Here are some numbered points:
  -33  26  15  34  54  5  -15  -9  -30  6  11  -31  -10  -13  -8  -1  25  -56  -23  -9  -19  7  30  38 0
  -16  10  -42  -17  0  13  -4  35  29  50  -35  11  7  -28  6  24  -28  -25  -63  6  11  4  -2  25 1
  -44  27  -53  45  3  25  18  78  -24  8  61  -29  -12  -37  -24  89  -20  -31  -14  -78  65  18  36  -6 2
  -13  23  26  13  -4  -46  -18  19  121  6  -45  12  18  89  47  0  -28  -30  -1  37  -37  -10  17  5 3
  1  -1  -40  -12  -1  35  5  15  -49  26  7  -4  -9  -61  -24  10  0  2  -35  -18  31  8  -7  14 4
  16  -47  -18  -40  5  28  41  53  36  68  -16  15  -5  -24  -3  45  1  3  -26  0  39  26  -28  -30 5
  -7  -13  -10  -6  7  10  20  30  26  19  -4  11  1  1  7  29  -4  -14  -12  -7  17  10  -1  -14 6
  -45  -15  -23  12  17  35  19  -16  -14  -12  -3  25  -10  -21  8  -7  -13  -9  -15  -6  12  19  -5  -12 7
  -27  16  10  21  51  2  -12  -8  -29  9  8  -24  -6  -12  -8  -9  20  -44  -19  -3  -11  6  20  32 8
  -1  -35  16  -18  35  0  37  56  82  61  -19  10  0  36  15  54  15  -22  3  5  6  14  -7  -27 9
  -9  23  37  19  25  -33  -16  -3  29  -2  3  -24  5  39  4  -5  17  -29  14  7  -28  -10  20  18 10
  29  0  3  -33  -40  -20  -23  -31  33  -9  -41  29  23  22  19  -45  -23  35  -3  45  -31  -24  -20  9 11
  33  -5  8  -12  -49  -18  18  49  22  1  37  -14  11  16  -14  54  -3  40  43  -28  36  -17  -5  -38 12
  6  15  -15  2  -11  -4  -7  13  -28  4  16  -16  5  -22  -16  9  2  5  1  -11  14  -5  6  14 13
  -15  23  0  19  -33  -24  -24  -4  16  -35  2  6  13  24  19  -4  -26  6  8  -2  -9  -11  18  8 14
  -3  -7  52  -8  63  -8  -34  -101  0  2  -63  7  -5  18  22  -101  35  -25  -21  73  -79  -4  -14  51 15
  -21  13  -13  21  -7  9  -5  -11  1  -27  -1  10  -1  4  10  -3  -22  -6  -5  -7  -2  4  13  -1 16
  23  43  -17  4  -25  -11  -39  6  -78  -4  26  -39  8  -40  -42  -3  1  16  -15  -20  10  -29  12  40 17
  -13  2  -59  8  -40  30  -7  -21  -53  -45  4  30  -1  -46  3  -15  -48  36  -20  -16  23  6  -9  3 18
  55  -52  3  -55  -10  25  22  -32  -82  -1  16  6  -10  -53  -39  -41  37  66  26  -4  17  -2  -52  -30 19
  22  -29  13  -28  -33  -2  3  -46  17  -33  -34  43  5  19  33  -40  -19  48  19  27  -23  -4  -27  -23 20
  53  28  -19  -28  -60  -28  -28  37  -31  21  13  -26  24  -32  -37  21  -4  49  -3  -9  26  -40  -12  16 21
  23  23  -4  -13  -58  -29  -36  -35  -16  -44  -7  8  17  6  2  -35  -25  39  15  15  -19  -31  -14  10 22
  -14  -20  47  6  38  -9  25  2  81  16  -18  11  -3  64  31  7  14  -33  15  24  -26  15  2  -22 23
  42  19  -1  -21  -60  -33  -30  -19  -34  -27  2  -9  19  -3  -18  -29  -9  57  15  7  -7  -31  -8  10 24
  15  42  -33  0  -55  -19  -26  20  -34  -10  16  -12  19  -28  -11  8  -23  28  -11  -16  22  -25  6  26 25
  -19  -34  15  -10  68  35  32  2  15  42  -19  9  -21  -11  9  1  25  -34  -17  8  -3  29  -4  -17 26
  -37  -31  49  15  101  13  27  -26  43  21  -27  3  -22  37  28  -24  39  -68  3  28  -40  32  4  -5 27
  -10  -8  2  -5  -1  2  10  24  26  16  -8  4  3  5  8  17  -12  -11  -12  0  3  9  4  -3 28
  15  20  -9  9  -21  -17  -7  34  11  0  19  -7  13  12  -6  35  -11  6  8  -18  11  -12  12  -4 29
  23  4  12  -11  -9  -15  -1  17  -27  8  25  -18  0  -11  -28  12  19  19  22  -12  19  -10  3  -3 30
  15  -1  48  -6  1  -23  -20  -72  7  -29  -30  12  7  39  20  -72  20  6  20  48  -59  -8  -11  10 31
  7  -14  15  -3  7  -7  29  54  43  40  6  -10  2  20  3  53  10  -13  10  -14  20  9  5  -26 32
  12  6  -31  -12  -12  11  -1  2  -31  17  6  -5  0  -43  -22  10  -4  11  -19  -4  21  -4  -8  6 33
  39  17  -12  -22  -37  -9  -22  12  -39  17  8  -14  13  -40  -28  2  -4  35  -14  -7  18  -25  -12  17 34
  -2  11  9  25  -8  -13  12  46  -1  -3  42  -33  -3  11  -25  59  8  -8  32  -39  38  -1  14  -20 35
  16  -2  -15  -8  -14  3  16  46  5  26  20  -10  -2  -6  -15  46  -2  7  7  -21  37  1  -6  -23 36
  -1  -42  66  -6  59  -5  50  32  92  35  -5  -5  -10  72  17  38  43  -34  49  5  -9  24  -2  -50 37
  -10  -17  0  -9  8  10  19  21  54  24  -22  15  2  17  17  25  -11  -12  -9  10  1  11  -11  -8 38
  -10  3  46  4  33  -24  -13  -41  67  -8  -46  13  5  59  36  -43  7  -26  11  51  -58  -4  6  8 39
  17  24  -16  -14  -55  -15  -37  -30  -19  -29  -17  9  29  -14  3  -36  -27  43  -8  17  -17  -26  -9  21 40
  15  -17  -30  -23  -30  15  12  12  1  12  -7  19  4  -21  4  6  -14  29  -11  -2  15  3  -19  -16 41
  -7  -52  -2  -17  33  40  40  -6  14  10  -12  28  -15  -11  18  -1  8  -3  -2  5  5  30  -22  -31 42
  -40  3  30  29  58  -2  -5  -61  17  -27  -29  13  -14  32  54  -60  10  -47  -6  39  -53  16  16  22 43
  14  -27  15  -10  23  17  25  -15  -47  -1  22  -7  -24  -24  -19  -11  32  12  19  -11  12  10  -13  -19 44
  9  5  -1  -19  29  8  -18  -30  -56  25  -20  -14  -2  -46  -18  -36  19  -7  -35  9  -14  -5  -10  38 45
  19  23  -8  -25  13  -13  -44  -46  -65  4  -21  -12  9  -45  -25  -55  10  11  -36  24  -24  -23  -10  54 46
  67  -1  -54  -51  -102  5  -10  20  -87  0  28  0  16  -79  -49  10  -22  101  1  -29  55  -32  -37  -11 47
  15  22  16  6  -37  -32  -30  -49  -12  -50  -5  0  11  32  0  -49  -12  29  28  21  -41  -27  2  11 48
  18  -31  -19  -28  -8  31  13  -37  -44  -10  -6  21  -12  -42  -5  -32  4  35  -4  11  6  13  -31  -15 49
  14  9  -12  -6  -32  -11  6  55  21  22  22  -12  11  5  -18  52  -12  12  5  -22  37  -13  6  -13 50
New points follow, each followed by the numbers of its five nearest points above, nearest first.
  30  35  -11  -19  -24  -26  -47  -38  -54  -11  -19  -12  19  -38  -24  -52  1  23  -29  23  -21  -36  -10  52 46 40 24 45 22
  32  -3  17  -15  -17  -17  -3  -14  -41  -14  32  -19  1  -4  -27  -6  21  44  39  -11  5  -18  -12  -14 30 44 24 13 34
  -9  38  -37  20  -53  -6  -19  8  -23  -40  24  0  10  -9  -3  20  -34  22  2  -26  19  -14  15  5 25 29 13 14 16
  -14  -16  59  8  89  0  14  -25  35  28  -26  -11  -11  32  14  -23  48  -55  -1  32  -42  17  13  7 27 23 26 43 39
  12  -35  28  -24  25  -6  42  69  91  66  -11  -5  3  38  13  67  13  -21  7  4  15  14  -6  -35 9 32 37 38 5
  -56  28  -1  38  25  2  -20  -36  19  -25  -23  11  -3  22  32  -30  -15  -55  -23  18  -38  6  30  35 43 16 8 10 0
  -40  11  35  35  49  -7  -18  -47  25  -23  -25  2  -11  37  32  -46  5  -50  -2  32  -49  11  23  26 43 39 10 27 31
  11  49  -21  5  -54  -23  -41  -7  -38  -32  7  -11  18  -14  -14  -11  -23  26  -8  -5  2  -30  2  32 25 40 24 22 17
  2  33  -35  9  -60  -6  -19  16  -30  -50  25  -4  10  -22  -15  13  -36  32  1  -24  25  -19  12  2 25 13 18 29 34
  10  19  0  3  -42  -29  -14  25  25  -18  18  -9  14  30  -2  28  -16  23  24  -10  7  -20  11  -10 29 14 50 12 30
  -15  -41  -1  -4  31  39  35  -1  5  9  -3  20  -18  -7  9  9  3  -9  0  -6  10  28  -9  -28 42 7 26 6 28
  70  16  -59  -37  -109  1  -18  35  -106  -8  40  -16  16  -84  -61  15  -19  96  -1  -37  62  -39  -31  -1 47 21 34 25 17
  -14  -8  16  22  15  0  19  31  17  -3  35  -19  -9  19  -2  42  10  -16  31  -31  20  12  12  -27 35 32 36 6 29
  -19  11  2  14  6  1  -14  -21  -2  -17  -10  7  1  8  11  -19  -6  -16  -11  10  -20  5  8  16 16 14 28 8 7
  -27  -12  35  12  45  -6  7  -7  80  12  -35  12  -2  56  34  -5  9  -44  0  29  -38  14  0  2 23 39 27 38 10
  -3  -23  46  3  30  -9  22  11  42  11  1  -3  -3  44  9  14  23  -17  31  2  -10  12  3  -26 23 32 38 37 28
  23  -8  6  -9  -37  -19  24  55  37  6  36  -16  15  26  -10  62  0  34  37  -27  39  -7  2  -44 12 50 36 35 32
  52  28  8  -32  -41  -47  -35  0  -10  16  -12  -13  29  -6  -21  -20  6  44  3  20  -10  -37  -16  23 24 34 21 40 22
  -12  26  33  8  -9  -47  -24  6  112  2  -49  16  22  90  48  5  -27  -26  -1  51  -46  -15  15  8 3 39 23 10 14
  -19  8  -50  5  -10  30  -12  -33  -72  -18  -6  20  -10  -53  -5  -28  -20  9  -34  -5  3  5  -7  20 18 33 4 49 7
  7  -5  -23  -15  -23  13  1  -4  -38  -9  10  9  -3  -43  -9  -4  -2  23  -8  -14  19  4  -11  1 33 13 41 4 49
  -29  -27  72  19  119  -4  23  -26  45  35  -21  -13  -23  50  17  -25  58  -82  6  23  -48  27  14  1 27 23 43 26 39
  7  -19  13  -8  11  -7  23  51  33  37  11  -12  -1  5  -1  47  20  -9  11  -9  22  13  1  -24 32 6 36 28 50
  -23  10  -13  12  9  8  -6  -17  -21  -14  -3  7  -7  -14  6  -15  -12  -12  -22  0  -7  8  9  15 16 7 13 8 28
  6  -26  69  -2  40  -22  38  34  75  17  16  -17  -5  68  10  40  42  -22  62  -5  -3  14  6  -50 37 23 32 9 10
  10  -27  -43  -27  -41  28  15  -2  -10  4  -13  40  0  -32  6  -2  -24  41  -11  0  19  6  -34  -22 41 49 33 18 7
  11  -16  15  -10  -2  -5  17  37  46  23  6  0  4  31  5  41  5  1  16  -12  14  7  -2  -25 32 6 28 38 36
  14  5  32  -15  3  -20  -25  -62  21  -16  -45  19  10  32  22  -64  -1  8  0  50  -57  -14  -12  19 31 11 39 48 20
  -21  -14  79  21  110  -16  12  -20  44  30  -8  -32  -17  48  9  -18  68  -78  17  21  -50  16  17  6 27 23 10 43 39
  -18  64  -41  43  -45  -4  -51  -34  -105  -67  34  -20  1  -47  -27  -30  -28  23  -11  -31  4  -25  29  45 17 25 18 40 13
  10  22  -7  12  -42  -19  -9  16  0  -30  25  -12  10  14  -13  20  -19  23  24  -16  16  -15  9  -9 29 14 13 30 50
  -16  -13  62  11  86  -13  8  -22  42  29  -16  -16  -14  39  9  -16  44  -60  9  27  -37  11  13  6 27 23 10 39 26
  20  16  -10  4  -42  -27  -10  33  -4  -15  31  -17  9  12  -15  36  -7  28  28  -22  20  -21  11  -8 29 50 12 30 35
  -4  6  44  1  56  -10  -35  -76  0  12  -53  6  -4  16  20  -80  27  -28  -22  61  -68  -6  -3  46 15 43 31 39 45
  15  -53  -22  -50  7  38  33  46  34  66  -21  23  3  -31  -1  33  8  8  -28  -3  34  26  -35  -29 5 6 42 41 38
  12  41  -15  17  -65  -30  -28  12  -23  -51  31  -13  16  2  -14  11  -29  35  24  -21  13  -31  11  5 25 24 14 29 22
  40  33  -21  -17  -81  -33  -37  -4  -21  -22  4  -8  28  -5  -17  -14  -29  58  8  0  7  -39  -5  15 24 22 40 25 21
  -18  -23  28  1  41  3  17  -11  64  9  -30  23  -6  46  33  -9  7  -31  0  24  -27  20  -1  -13 23 38 39 27 28
  4  22  -63  -8  -43  22  -23  -18  -52  -14  -13  20  6  -54  -6  -19  -37  28  -49  1  8  -11  -9  26 18 33 25 40 4
  -15  12  -7  15  -5  2  -18  -31  -7  -26  -9  9  0  6  14  -21  -17  -4  -11  12  -17  -2  12  20 16 14 7 13 40
  64  9  -58  -43  -102  4  -17  19  -96  -6  29  -3  18  -81  -51  4  -20  95  -6  -26  52  -35  -35  4 47 21 34 25 17
  29  -26  11  -38  35  10  0  -33  -25  36  -23  -2  -6  -29  -8  -46  41  9  -18  31  -13  -2  -34  17 45 49 44 46 33
  22  -27  -26  -27  -19  28  7  -28  -34  -5  -13  29  -6  -38  1  -27  -7  39  -11  10  10  6  -35  -12 49 41 33 18 44
  -21  -21  -46  -14  19  56  12  -16  -16  23  -33  41  -14  -50  12  -22  -11  -16  -59  10  12  21  -19  11 7 4 42 1 49
  -19  11  -49  -3  2  20  -7  25  5  32  -30  11  0  -37  6  11  -28  -22  -61  4  11  5  2  24 1 33 28 4 6
  32  -6  7  -18  -32  -15  0  1  -8  -1  14  -13  9  0  -15  4  9  42  34  -5  10  -17  -12  -13 30 13 24 29 34
  20  4  11  -9  2  -9  4  29  -25  17  31  -25  0  -12  -26  21  28  8  20  -13  24  -6  0  -4 30 13 36 29 35
  19  -10  80  -1  19  -35  -22  -90  -2  -55  -11  -4  -1  51  15  -81  31  12  55  44  -67  -14  -5  0 31 48 39 15 43
  34  -14  -10  -23  -19  3  20  40  7  32  2  -4  1  -16  -15  35  5  23  5  -13  30  3  -14  -23 36 50 41 6 30
  2  -49  82  -13  66  -14  53  27  96  34  1  -7  -12  80  23  37  56  -35  64  7  -16  23  -5  -53 37 23 9 32 27
  -7  -18  -52  4  -1  54  27  47  -66  20  43  -7  -17  -73  -32  47  0  -1  -18  -55  67  23  -2  -18 4 2 33 36 13
  -30  26  -29  19  -9  -8  -20  5  17  1  -14  0  5  1  11  5  -25  -25  -30  8  -6  -3  22  24 16 28 14 1 13
  18  -26  5  -10  10  27  24  -4  -62  -5  37  -14  -12  -38  -29  2  33  22  24  -27  30  7  -12  -23 44 30 33 13 49
  -24  23  5  17  25  -14  -14  -18  -10  -6  1  -12  -8  -2  -2  -20  6  -21  -12  5  -17  -4  18  26 8 0 16 10 13
